In the data rows, the value 128 means zero.
Every row has a hidden score from 0 to 40. What is each row's score? 20 is about the middle. The score is a weighted sum of the row's numbers plus the product of two more (or one squared), each taken from its middle value.
[111 111 159 136 173 121 135 138 102  83 130 149 165 166 138 143] 24
[158 121 125 118 155 164 113 100  98 133 141 174 130 161 151 189] 20
[ 95 108 198 123 151 105 173 139 124  98  66 110 141  77 151 126] 17
[115 133 160 115 138 144 140 136 122  98 138 115 169 130 109 130] 28
[100 143 138 148 120  92 107 153 138 116 138 107 149 115 106  91] 19
[104 168 171 130 116 100  99 127 146 134 155 105 123 108 114  90] 24
[103 140 145 112  98 123 141 119 162 142 120 101 114  91 117  93] 20
[ 88 155 170 149 139  93 138 127 142 129 120 118 167 122 128 110] 32
[125 150  94 134  81 130 134  96 169 184 116 110  98  97 129 114] 18
[105 158 109 115  80 144 164 112 181 161 121 103  97 104 114  88] 19
[107 101 113 173 168  65  98 155 104 108 140 157 126 168 157 117] 12
[167 124 116 103 123 168 126  96 119 162 127 143 119 127 134 170] 20
[128 101 131 149 164 104 133 146  99 103 110 138 155 139 138 146] 15
[ 92 105 124 142 141  85 120 163 129  88 137 139 108 154 140  88] 5
[130 138 103 122  83 132 146 118 157 157 113 102  87 100 120 102] 15
[146  74 118 160 173 106 124 164  74  94 106 140 182 158 133 159] 15
[154 134 148 105 145 176 126  96 106 137 139 175 111 144 163 176] 24
[168 130 121 114 149 167 102 121  92 126 155 164 105 141 143 171] 25
[114 150 145  94 100 144 167 100 170 164 100 102 103  76 134 109] 21
[116 160 125 109  70 150 158  99 188 153 128  98 135  96  96  99] 25
[131 132 118 108  90 138 139 122 156 157 107  91 106  82 119 112] 20
[137  89 141 131 177 124 159 132  96 103  86 138 160 131 155 170] 17
[134 147  92 117  73 151 156 106 175 175 115  96 118  99 104 105] 22
[186 125 129  92 157 206 133  79  91 152 137 173 128 143 151 214] 19
[128 144 113 105  86 140 153 114 163 193  95  84  94  66 120 123] 19
[161 134  87 166 109  99  57 184  99  96 163  79 191 149  49 121] 33
[122 176 146  91  71 155 150 104 182 172 133  97 109  82 103 100] 22
[130 145 107 108  79 156 155 105 170 163 119 101 102  98 113 118] 22
[122 169  93 139  83 130 138  89 172 200 125 113 117 119 111 112] 18
[133 141  98 118  97 106 120 116 152 176 121 103  82  82 126 114] 18
[128 159 128 103  77 151 161  98 176 184 110  94 116  73 113 116] 25
[159 132  78 179 116  89  54 177 102 116 172  90 197 162  49 118] 28
[118 150 113 117  88 124 142 125 165 163 122 103  99  87 118  99] 17
[ 93 140 160 135 125  93 120 143 137 118 123 107 135 102 120  97] 19
[170 106 116 122 160 159 131 100  95 144 131 191  91 152 174 176] 18
[113 158 127  91  69 160 160 108 178 159 119  87 100  70 101  87] 26
[123 147 115 112  92 136 134 115 171 166 130 108 102  96 122 103] 19
[107 152 195  90 136 165 187  92 148 133  98 124 141  95 143 133] 27
[145  87 132 103 161 154 122 146  81  68 139 173  93 157 161 158] 5
[152 118 141 108 162 154 137  94 105 134 129 178 108 138 170 174] 17
[ 98 150 153 149 130  98 124 130 137 118 134 120 141 121 131 107] 28
[122 103 150 143 170 124 140 146  99  95 103 137 159 137 136 158] 23
[111 148 221  98 153 142 163 114 127 110 104 124 151  95 141 135] 27
[179 115 121 122 138 144 122 111 104 141 113 135 131 127 134 175] 22
[ 83 132 197 108 150 118 152 146 122  80 112 122 138  98 143 114] 17
[116 154 131 112  91 120 134 114 172 168 123  95  91  89 117  92] 19
[167 140  59 177 103 101  42 174 109 119 187  99 179 176  47 134] 28
[104 170 159 103 101 149 143  96 168 158 134 120 109 102 135 110] 24
[ 87 121 153 145 141 114 120 162 132  53 146 129 155 174 111  80] 30
[115 151 120 122  90 118 154 115 168 164 104  81 131  72 107 103] 23
[105 144 136 162 128  63 111 134 145 143 124 101 146  97 121  95] 13
[117 145 132 109  89 128 148 123 159 148 110  97  96  87 124  99] 9
[117  86 148 132 168 133 154 155  94  77 101 132 161 150 135 137] 23
[153  95 115 110 148 167 134 124  97 108 135 168  92 156 158 163] 15
[135  78 134 131 163 128 153 147  89  87 104 138 156 141 148 155] 18
[103 152 184 113 129 129 149 122 149 111 102 108 151  95 131 111] 24
[171 105 101  95 138 217 155 104 103 127 148 185  86 172 166 182] 9
[107 144 113 125  98 126 128 116 174 161 137 120  86 122 128  94] 16
[152 115 144 100 157 161 109 121  81 111 152 177 106 154 161 174] 18
[100 132 168 117 134 137 173 126 146  99 108 128 149 132 126 116] 24
[128  77 131 141 172 116 152 160  89  78 100 139 168 150 144 148] 16
[138 121  84 119  82 153 159 127 160 159 101  93 104  95 105 113] 18
[121 156 106 118  78 138 143 109 174 173 123  98 105  99 105  95] 21
[154 121 156  99 154 163 125 104 101 133 133 158  90 109 168 174] 22
[109 148 142  98 103 154 152 121 159 133 124 105 127 119 110  98] 27
[148  84  52 174 154  86  70 177  84  96 166 168 127 198 132 132] 17
[135 153 106 127  84 134 139  98 173 179 118 101 116  99 106 108] 15
[175 116 114  94 147 201 128  99  93 143 142 186  88 158 163 190] 25
[ 85 163 183 136 136  95 132 123 143 123 138 122 155 117 127 102] 34
[154 105 112 118 155 169 140 103  99 138 121 174 100 143 170 185] 19
[ 74 178 199 126 117  88 113 135 149 113 144 102 141  93 124  80] 19
[183 130  67 142  98 140  74 167 102 113 161  86 173 154  47 141] 35
[114 145 121 108  88 130 120 133 157 137 136 111  89 110 116  92] 10
[120 155 138 104  87 160 149 108 164 155 133 113 114 107 116 105] 23
[113 159 130 110  97 123 113 117 165 152 144 116  86 102 120  88] 22
[116 152 103 118  89 140 139 112 175 171 114 112  96 101 119 104] 15
[152 150  95 173 105 107  66 167 122 113 160  83 214 159  33 122] 21
[ 91 144 199 103 131 148 167 111 141 117 112 123 129 103 143 109] 24
[125 108  99 175 172  79  95 132 103 131 144 165 125 176 159 138] 10
[ 96 181 176 137 129  80 104 128 138 127 149 112 139 102 121  90] 28
[119 140 102 122  93 135 156 122 165 169 108 110 110  99 129 106] 15
[138 110 149 110 167 150 127 123  94 105 139 182 100 160 170 161] 15
[ 98 153 144  97  90 145 142 121 168 137 136 111 111 111 112  82] 25
[ 99 135 136 163 138  99 137 130 139 108 126 133 164 152 126 108] 19
[148  94 119 110 152 192 181  91 122 142  97 186 105 154 182 186] 15
[ 93 149 170 135 131  90 130 141 145 106 124 115 146 110 125  92] 21
[117 144 151 135 169  94  89 130 105 104 161 170 131 167 160 130] 22
[ 85 166 183 147 130  64 122 130 143 122 135 120 155 119 130  86] 25
[ 78 142 177 123 128 138 198 119 164 108  93 123 170 123 127 106] 28
[ 78 147 196 128 149 106 150 125 137 103 108 130 140 109 152 105] 22
[ 77 124 172 123 127 132 185 124 154 110  94 127 146 120 147 103] 16
[117 109 117 144 137 107 124 154 119  98 128 118 136 135 121 110] 20
[123 154 124 113  99 129 135 108 160 166 132 109 102  99 118 106] 22
[108 174 141 110  80 138 146 103 183 173 117  98 120  86 111  97] 22
[142  79 123 152 167 111 124 151  87 102 109 136 147 147 142 156] 16
[101  96 131 136 147 119 125 175 114  65 140 141 122 161 125 106] 4
[156 118 131 101 151 187 163  80 117 144 112 176 117 147 175 183] 20
[119 145 128 109  90 130 140 117 166 158 124 101  86  77 122  97] 17
[147 107 122 139 166 114  73 151  83  82 166 170 112 184 144 136] 36
[108 118 114 146 138  92 120 149 127 103 137 140 116 146 126 114] 24
[158  98 124 109 153 183 135  98  95 118 134 188  89 164 177 181] 22
[109 141 134 152 132 111 129 140 132 105 131 139 160 158 118 111] 20
[120 155 109 136  91 108 121 117 157 170 134 104 102 104 108 108] 29
[127 124 135 155 175  94  77 135  91  98 165 182 126 180 159 141] 19
[117 158 123 114  89 155 141 101 178 156 137 116 129 116 110 101] 21
[127  85 141 125 166 120 142 146  92  93 104 140 115 123 159 154] 13
[148  93  82 176 155 105  97 134  92 118 138 173 137 184 143 152] 4
[113  88 149 141 163 115 148 150 101  97  91 124 171 135 132 144] 12
[118  77 127 135 159 114 161 160 102  83  81 118 152 124 141 139] 14
[ 93 177 189 125 133  89 108 141 131 115 146 107 144  97 120  98] 27
[115 123 131 165 164  86 108 115 112 125 130 165 144 164 155 140] 3
[143 109 133 119 157 148 131 119 106 117 149 180  97 169 161 155] 16
[ 84 106 131 151 127 126 162 149 153  93 107 127 153 164 119  85] 20
[133 134 130 110 108 140 152 115 149 147 117 111 108  92 126 122] 21
[156 163 121 156 117 113  57 163 106 106 187  93 214 165  40 126] 35
[165 159  93 169 111  98  47 142 116 127 170  86 195 149  53 137] 23
[129  96 151 119 161 137 144 149  93  83 110 141 152 133 150 149] 19
[105 158 121 125  90 127 140 108 177 173 114 111 105 114 120  91] 18
[125 140 106 119  91 117 138 125 164 161 128  99 110  94 108  92] 20
[ 80 122 159 116 120 125 171 148 148  95 102 118 139 118 133  81] 19
[121  90 114 140 139 114 137 140 119 108 113 122 140 122 135 131] 15
[174 132  71 164 110 118  63 183 100 116 161  87 191 151  41 130] 33
[118 131 117 106  78 144 171 130 169 147 108  84  99  84 109 100] 4
[107  99 111 168 132  92 119 167 127  96 130 125 136 156 116  97] 14
[178 105 110 122 157 186 146  84 102 142 117 177 116 153 165 199] 13
[ 79 148 181 121 122 116 162 128 157 110 114 118 132 112 140  86] 15
[121 100 127 146 163 105 130 146  99  99 108 133 150 135 142 149] 20
[111 178 141 113  92 110 122  97 173 179 131  99 109  77 130 104] 29
[116 158 121 116  79 139 147 101 177 164 123  94 129  89 105 103] 23
[124 131 106 114  92 140 148 123 161 164 113 106  93 106 119 102] 18
[119 161 120 114  71 131 143 112 183 181 123  92 111  96 104  89] 20
[121 162 142 111  94 132 128 114 163 162 129 105  98  86 119  99] 22
[103 124 174 118 130 133 172 123 134 112  87 107 165  94 127 121] 18
[129 136 115 115  86 136 156 111 167 173 105  97 101  79 116 120] 24
[117 136 117 122  91 135 152 109 173 162 100 103 104  95 119 104] 15
[118 169 150 104  97 126 128 119 162 144 132 105 106  78 123  98] 20
[149 133 131 103 140 172 109 119 105 109 168 182 101 168 150 156] 17
[137  94 111 118 156 154 173 101 114 151  99 173  97 134 185 171] 15
[ 98 146 157 133 117  97 125 137 149 125 138 105 142 102 120  96] 23
[147  95 115 114 157 164 140 117 101 124 135 177 109 160 168 173] 17
[184 140  63 168  95 111  55 169 106 149 154  69 197 143  36 143] 28
[141 101 151 123 166 119 116 151  83 101 123 137 139 126 142 150] 23
[130  99 157 147 175 108 136 144  90  94 110 135 177 138 139 153] 17
[116  96 152 129 166 132 143 151  91  71 112 129 166 134 135 153] 23
[133 109 181 103 165 140 134 143  92  74 115 129 158 131 132 144] 35
[126 101 146 141 167 109 133 146 100  99 109 123 173 132 132 147] 17
[113 101 108 171 166  72  88 152 108 107 152 164 115 181 157 118] 12
[123 147  94 127  81 143 132 117 168 172 132 112  99 117 116 100] 19
[143 135  74 175 105  92  51 189 116 106 192  99 171 182  51 100] 22
[127  78 122 137 163 104 137 145  92  97 100 142 130 134 153 148] 12
[115 144 110 112  94 126 140 130 165 151 129 110  77  97 121  94] 11
[138  82 130 146 170 136 159 141  89  94  88 142 180 164 135 168] 13
[109 180 144 129  91 123 135  99 179 169 124 102 139 102 104 101] 23
[164 108  51 174  95  99  65 190 104 131 155  78 182 151  45 122] 27
[111 157 161 143 123 100 130 123 141 124 118 109 155 106 115 102] 20
[161 133 140 103 150 173 129  99 102 135 134 172 112 148 157 183] 25
[133 155  87 135  94 121 131  95 166 192 122 116  79 101 134 115] 21
[118 143 100 132  94 106 131 125 163 173 116  95 102  85 122 104] 20
[108 160 116 116  95 151 141 114 164 141 148 129 115 132 110  98] 23
[183 121  46 181 110 102  48 184  96 121 172  99 189 179  53 137] 30
[157 108 145  98 158 178 146 108  96 122 126 174  93 134 166 175] 21
[165 123 119 116 149 164 131  96 110 147 136 171 120 151 167 179] 23
[134 100 158 118 161 144 146 139 101  94 108 131 167 138 135 153] 24
[102 109 107 155 132  94 121 161 127 101 126 126 127 146 127  99] 12
[122 158 173 107 116 161 162 110 148 119 122 114 164 108 109 119] 29
[ 95 173 172 136 119  75 110 126 143 137 134  95 144  90 115  89] 26
[116 150 140  93  99 150 158 109 159 149 107 102 109  84 118 115] 22
[150 132  81 162 106  90  44 195 101  92 190  87 175 159  55  96] 39
[117 165 144 108  86 135 146 111 171 164 123  92 127  79 104 100] 24
[115 141 116 114  86 156 173 110 173 152 120 108 105 100 115  98] 21
[122  88 146 130 163 105 139 159  95  85  99 136 139 126 143 140] 13
[171 100 116  97 160 177 134 112  88 116 138 184  97 162 168 181] 24
[153 103 119 108 159 183 145  99 102 121 130 188 108 174 181 184] 19
[122 143 143 112  97 122 142 113 163 161 105  94 103  75 124 107] 19
[123 174 151 104  93 155 156  97 173 162 122  99 119  85 106 110] 29
[103 105 131 150 151  80 103 165 107  90 140 129 131 143 129 107] 15
[115 145 121 113  80 163 168 118 171 156  95  92 144 101  97 109] 20
[101  93  93 153 134 116 139 169 128  76 136 144 135 179 136  94] 9
[126 130 116 116  91 142 162 125 162 165  96  89 118  71 116 109] 18
[ 93 159 173 145 124  79 106 139 136 122 132  98 164 101 110  97] 24
[122 145 151  93  93 154 168 103 167 158 106  94 109  69 115 119] 26
[121 103 155 133 168 118 153 142  95  82 104 134 170 145 140 148] 22
[122 150 133 102  82 137 150 122 168 150 117  96 109  81 107  97] 19
[ 92  73 117 143 149  98 139 170 112  80 113 142 116 159 145  99] 12
[113 156 112 104  73 161 156 109 178 148 135 114 107 117 105  96] 20
[171 137 121 114 151 146  99  89  99 155 149 168  92 139 159 178] 23
[123 132 110  99  87 154 168 115 170 166 115 108  89  92 124 108] 14
[136  94 137 139 170 112 123 146  88 101 115 139 145 135 150 156] 18
[127  88 152 138 173 119 146 145  85  97  94 129 164 128 142 162] 18
[157 140  77 166 109 106  65 176 115 117 175  93 190 166  52 119] 28
[100 146 171 130 129  97 111 135 127 120 135 109 141 116 118 108] 23
[123 151 109 120  77 153 160 101 179 182 115 108 108 100 112 115] 25
[149  91 100 130 163 169 146 105  99 131 129 194 112 180 181 183] 16
[172 139 147  91 148 184 120 101  99 133 146 168 118 144 150 180] 30
[122 159 129  98  83 149 145  94 179 178 129 103  97  92 117 105] 23
[128 138 134  96  94 142 152 120 161 157 112 105  94  84 118 110] 16
[114 153 120 113  79 135 136 122 178 150 129 111  92 117 113  78] 22
[151 125 120 130 149 141 122 106 117 150 129 167 115 143 167 169] 20
[119  95 128 147 169 122 150 140  97  97 106 140 159 148 144 153] 20
